Named turns come first, each shown by rows before and after it. Which turns, in which order, take the first row of each pair that follows to the second? Write the first one first, as in the answered first pair.
muvav:
[ 12.0  13.8   7.5 -18.6  12.1 -13.3  19.2  -0.7  -4.6   9.5  -2.0  -2.0
  -2.2   8.5 -14.6   2.0  -9.1  -5.5 -11.1  -2.5 -25.2  15.4   1.3   6.2] => [ -0.5  10.1  12.1 -17.7   9.7  -2.4  12.0   1.1  -9.4   9.0   0.0  -9.2
 -21.3   9.8  -7.5   9.9  -5.1  -4.5  -1.6  -4.9 -31.3   8.8   2.1  13.5]
[  1.9  -7.4  -9.9  16.2   3.1  -0.5  -2.0 -15.2  11.2  11.6 -17.2  -2.6
 -10.2  -4.3   2.7 -20.3  -2.8  26.9  13.3 -11.1  -8.6  -5.5  14.9  -4.1] => [  2.4  -8.5  -9.1  19.8  -1.1   1.0  -3.1 -13.8  12.5  10.1 -19.0  -3.0
 -12.0  -7.3   3.2 -17.5  -2.9  29.4  12.0  -9.5  -6.8  -6.7  13.8  -6.6]
[  8.0 -10.4   9.4   2.2  33.7 -16.3  26.2  -5.8 -20.1   4.1   7.9   5.2
  11.0 -13.9   6.5  -7.1   0.3 -18.7 -15.0   2.6 -12.5  20.7  -0.1   1.5] => [ -5.0 -16.5  13.2   1.8  33.4 -11.6  21.3  -3.5 -25.6   5.3   9.8   2.5
  -5.1  -9.0  13.8  -4.4   3.1 -17.6  -5.3   0.8 -20.8  15.5   2.3  13.2]
[  2.4  -4.6  -8.4  17.5 -21.6   3.9  -1.0  -3.4  12.7   9.6   2.0 -21.6
 -18.8 -20.8  -1.1  -2.5  16.7  16.6  17.3   9.6  -1.9   0.0  -2.8   5.0] => [ 19.6  -0.1 -15.6  18.6 -18.8 -10.0   6.3  -5.9  18.1   7.3   0.0 -15.5
   3.3 -19.5 -13.0 -11.3  10.1  14.2   3.0  10.5   9.5   8.1  -5.8  -4.6]
meki:
[  2.4   8.2   7.3 -13.4  20.7 -25.2 -12.9   1.5  -3.5 -18.4   3.1  13.5
  21.2  21.7  -5.7 -24.4  -8.7   4.1   2.5   9.2  11.0 -13.4  24.3  -0.8] => [  1.1  14.5   8.2 -20.8   7.7 -24.0 -12.7   6.4   0.1 -21.7   8.1  10.7
  21.3  27.1 -10.3 -19.6  -2.0  -2.3   0.0  16.8  12.1 -11.8  18.2   1.7]
[  3.5  33.3  -6.0 -14.2 -22.2 -11.7  10.2   4.6  -2.2 -11.9  13.7   0.3
  27.5  13.2 -20.8  10.0  -7.4 -35.4 -27.5   5.3   9.7  10.3  -8.7  -1.1] => [ 10.5  30.6 -12.1  -1.5 -35.5  -4.3   1.0   4.6   4.6  -9.9  14.1  -6.6
  22.9   3.1 -21.8  17.4  -5.1 -28.9 -28.3   4.8  19.5   4.3 -13.2  -8.1]
[ -7.5  -5.5   4.3  -2.6 -30.4  19.8 -27.8   5.4  -0.2  -5.8  -2.8 -11.0
 -36.2  -0.2  13.1  12.7  10.7   1.4  22.5   6.6   2.1 -12.7   1.2  13.8] => [ -3.4 -13.3   1.2   6.8 -21.9  19.7 -26.9  -1.5  -1.5  -4.1  -5.8  -9.4
 -37.4  -8.9  19.0  10.5   2.3   9.7  20.0   0.5   1.5 -21.7   6.9   8.7]
tiril:
[-17.2 -20.9  15.1   1.5  14.2  17.5 -20.4  -2.5 -22.7   0.5   0.7 -12.7
 -22.3  30.5  11.6  16.2   4.4  25.3  25.5  -7.0 -15.2 -21.4  26.0  29.4] => [-21.4 -27.4  21.1   3.5  16.4  29.7  -4.1   7.5 -30.7  -1.1  13.9 -11.7
 -24.6  14.5  17.7  23.0   6.8   5.5  20.1  -3.4 -23.9 -10.6  18.6  27.7]
[  4.9   1.1  -1.2  -8.7 -34.1   1.2   8.3  17.7  21.0  11.1  12.7 -17.5
  -3.1  11.8 -21.6   3.4  14.6 -35.4   0.0  21.3   3.5  24.8 -14.2   2.9] => [ 11.1   6.9  -2.9 -11.4 -38.5  -9.0 -10.1   4.9  27.5  10.9   0.1 -15.8
   0.5  29.2 -29.7  -3.7  16.3 -15.3   4.2  19.2  12.9  14.8  -7.8   3.4]
[  1.0  -3.9 -42.9   5.8 -11.4   5.2 -12.7 -14.2  -2.8  -7.0  -4.3   0.1
  17.5 -14.5 -20.3   9.8  -1.5   2.3  10.8  -8.8   5.3 -12.1  -2.0 -19.5] => [ -1.5  -9.4 -40.3  10.6  -9.2   9.2  -9.2 -12.5  -4.9  -4.8  -6.3   0.4
  12.2 -20.4 -12.7   9.0  -3.8   4.8  14.7 -12.4   1.5 -13.2  -1.8 -21.0]
[-26.5 -18.1  22.1  -0.1  10.2  39.8  12.8  14.4  -8.9  -2.8  31.8  -5.9
  -4.2  -3.7  11.4   0.5  14.7 -19.9  11.7 -17.8 -26.4  10.1  -3.8   7.1] => [-22.4  -5.7  20.6 -20.4  -1.6  31.5   9.6  21.5  -0.8  -7.3  35.5  -4.2
  11.3  11.2  -4.2   3.1  21.7 -34.3   1.2  -9.2 -13.9  18.4 -11.8   8.7]
ziv:
[  7.3  -6.0 -13.0   7.7 -18.6 -12.7  18.1 -21.4  13.9  27.3  -9.0  16.3
 -39.2  31.3 -17.4 -19.4   1.2  12.1  36.5 -10.6   0.2   3.7   2.0  22.6] => [  9.0  -5.9 -15.2   6.5 -28.0 -10.0  19.5 -14.4  22.0  28.6  -6.0  15.6
 -38.1  27.9 -21.1 -14.3   4.9   4.6  36.2  -9.8   6.1   8.1  -4.4  17.9]
[  0.6   3.7  -2.2   2.1 -20.8  11.2 -19.1   0.7  -0.4   6.7  -4.4  -6.9
 -11.0   6.4  -1.2   6.8  12.4   5.2   5.9  -2.0   2.7  -7.9   1.8   9.4] => [ -2.1  -6.8  -1.6  10.9   8.2   5.1   6.2  -3.7  -9.2  15.0  -7.0  -0.6
 -11.0  -0.2   4.9 -12.3   0.5   5.7   7.7  -5.4 -16.6   2.1  10.4   9.4]
[ -5.3  -4.6  -3.1  -6.3 -19.2   8.6 -16.4  18.9  -4.9  -3.8   3.6  -3.9
  -3.4  -2.0   7.6  20.8   4.8  -9.6  -5.5   3.4  16.8  -9.2 -11.3  -4.2] => [-13.0 -15.9   2.7   3.3  23.7   0.1  -3.9   4.2 -22.5   4.5  -7.6   4.5
  -5.3  -3.0  23.3   1.5 -14.5   4.4   4.1  -6.9  -7.9  -9.9   7.2   1.6]
[ -4.2  -9.2   4.6  -7.1  25.7  14.2  10.2  -1.8 -16.0  -1.5  18.6  -6.8
  10.6  -0.6  11.1   1.3 -12.8 -20.8   9.7   7.1 -12.5   7.0 -26.4  19.2] => [ -1.7  -2.0   3.8 -16.3   2.4  20.6  -6.4   5.9  -9.3  -9.4  22.7  -8.8
  11.9   3.7   1.3  15.9  -5.8 -24.2   7.7  12.9   4.9  -1.7 -33.2  17.6]
Soko:
[ -0.2   0.9   7.1  -6.3   5.2   2.8  -1.8  -2.3 -11.2  -4.1   2.6   1.8
  22.7   8.7   0.2   6.9   0.5 -17.5  13.6 -16.6  12.9  -1.7   3.6   8.8] => [  4.5   1.7   4.7  -2.9  -6.6   7.4  -6.2   1.2  -3.5  -3.6   2.2  -4.2
  20.7   5.0  -4.5  12.4   4.2 -16.0  12.4 -15.7  20.1  -2.7  -0.3   4.1]
[ -3.3   2.2  -1.9  16.9  28.6 -17.2  10.4   1.0  14.1  -5.5 -19.2   2.8
  18.3 -11.6 -14.5  25.4  -3.8   0.7 -17.1 -20.0   3.4 -15.1   4.2 -14.9] => [ -2.5  -2.1  -5.5  19.8  16.8  -7.6  18.6  10.5  15.8  -3.6 -10.4  -4.1
   6.8 -21.0 -10.4  33.3   2.9  -6.0 -17.4 -15.3   4.6 -10.0  -4.7 -15.7]
[  9.5 -20.8   0.7  -9.8  -0.3   0.3  -5.9   2.4 -12.0  -6.4   3.4   0.4
 -10.3  15.0  -7.2  13.6 -13.1  -3.0  -8.7 -11.5   2.9 -21.7  -3.0   9.1] => [  9.9 -20.9  -0.1  -9.6  -5.6   5.3  -3.0   6.0 -12.4  -6.9   3.5  -1.6
 -12.1  10.1  -6.8  15.1 -11.9  -3.0  -7.3  -9.9   3.7 -18.1  -4.0   8.4]
[ -2.0   0.9 -10.8   5.3  34.0  -1.3   5.6 -16.8 -24.7  -1.4 -11.8  -3.5
   5.7  12.3  11.9  -9.7 -13.2   2.2  -7.2 -21.3 -21.6  -7.1  17.9   5.4] => [ 21.3   6.8 -30.9  14.6 -10.9   6.5 -17.5 -16.9   2.8  -4.9 -18.9 -16.9
   5.8  -0.6  -4.1   8.0   1.2  13.3 -15.4 -19.7  13.1 -16.7   1.5  -9.8]
Now pairs of rows:
Between the rows of a pair lie two turns.
[ 17.5   4.9 -21.4  13.9 -35.5   4.5  10.3  -4.0  27.5  19.9 -11.6 -15.4
 -13.7  -7.1 -21.4 -14.5  20.2   2.8   1.2   9.6  10.6  16.4 -12.2  -7.6] => [ -2.6 -11.7  -4.2  19.6  11.5   2.9  36.6  -4.1   2.1  27.0  -4.9  -5.2
 -21.5 -16.5   1.8 -25.4   3.0  -1.8  10.5   3.6 -29.0  25.4   4.3   1.7] | meki, Soko
[ -0.5   3.2  -8.7   9.7  -3.3  -5.8 -45.9 -24.0  -0.1  -4.2 -19.3   1.2
  -1.6   4.7   6.9  11.6  -9.1  35.8   3.7 -11.7  22.2 -30.9  11.3   4.7] => [-12.0 -14.8   2.3  23.2  24.7   4.8 -19.6 -15.0 -21.2   0.0  -9.4   2.3
 -11.9 -16.2  28.6  11.2 -19.8  30.2   8.7 -18.6  -3.9 -25.1  16.0   5.7] | meki, tiril
[ -2.4  -5.5   6.6 -12.4  11.2   2.9   7.1   4.4  -5.5  -6.5   8.6   5.7
   1.7   2.5   2.8   6.4  -3.5 -16.1  -6.1   3.1   0.3   5.0  -1.4   1.3] => [  7.1  -4.3   1.3 -10.0  -5.6   6.7  -3.7   4.8   4.9  -5.9   5.2   1.1
   0.8  -1.7  -6.5  10.2   2.3 -12.6  -6.7   3.5  16.0   1.5  -5.4  -3.7] | Soko, Soko
[-12.3  -9.0   4.0   8.7  10.1   3.1  13.2  -3.1   1.1  10.8 -11.9  -5.8
 -19.1  -5.6   7.3 -18.2  -0.7   5.5   9.3   7.7 -18.6  10.1   4.3  16.9] => [  6.2   4.4  -9.2  -0.4 -24.9   1.9   5.9   5.8  22.6   1.4  -9.0  -7.9
  -1.9  -3.4 -14.6  -6.3  11.4  -6.5  -7.1  14.6  11.4  16.7 -16.3   3.8] | ziv, muvav
[  3.2  -2.4  -0.8   2.2 -22.0  17.2  -9.0  17.0   1.3  -8.6  20.9  -6.9
   6.3 -25.7  -2.9  27.2  -0.9  -8.6 -12.5  -2.0  22.9  -7.7 -15.4 -14.6] => [ -6.3  -8.6   9.2   4.3  32.5  -0.6 -14.2  -9.2 -19.8  -4.4   0.2   8.9
  11.4  -9.6  15.7  -1.3 -25.3  21.3  -0.2 -19.1  -1.8 -19.8  14.8  -4.7] | tiril, ziv
